Read these off the array that follows. Rows and columns are numbered from 1.
1) Which number is the entry in the top-left corner?
2) Which number is the entry directly above the centre entry?
3) Which number is the entry directly below the centre entry?
4) Which number is the entry at row 2, column 1?
5) Which number is the entry directly below the largest entry?
6) Which number is the entry just left of 4258?
7) Which number is the entry just left of 3619?
8) Which number is the top-right entry?
7556  4512  3390  3104  3870  3941  3931  7408  6831
6501  4186  3047  4422  6218  4461  1875  6737  7315
7276  4049  2836  3619  3852  3590  3494  6964  7534
5754  4353  3084  4589  5521  4023  3608  6963  8146
6384  3639  3122  4205  5630  4209  2895  6417  7664
7417  4300  2568  3459  3889  4094  4258  7161  7217
7567  4128  2527  3340  4504  3437  3067  7058  7676
1) 7556
2) 3852
3) 5630
4) 6501
5) 7664
6) 4094
7) 2836
8) 6831

data = [ 39  -8 -44  37  30 -55 -15 -54  -3  68  -5]
What is the entry just right of -54?
Answer: -3
The largest entry is 68
The entry just right of 39: -8
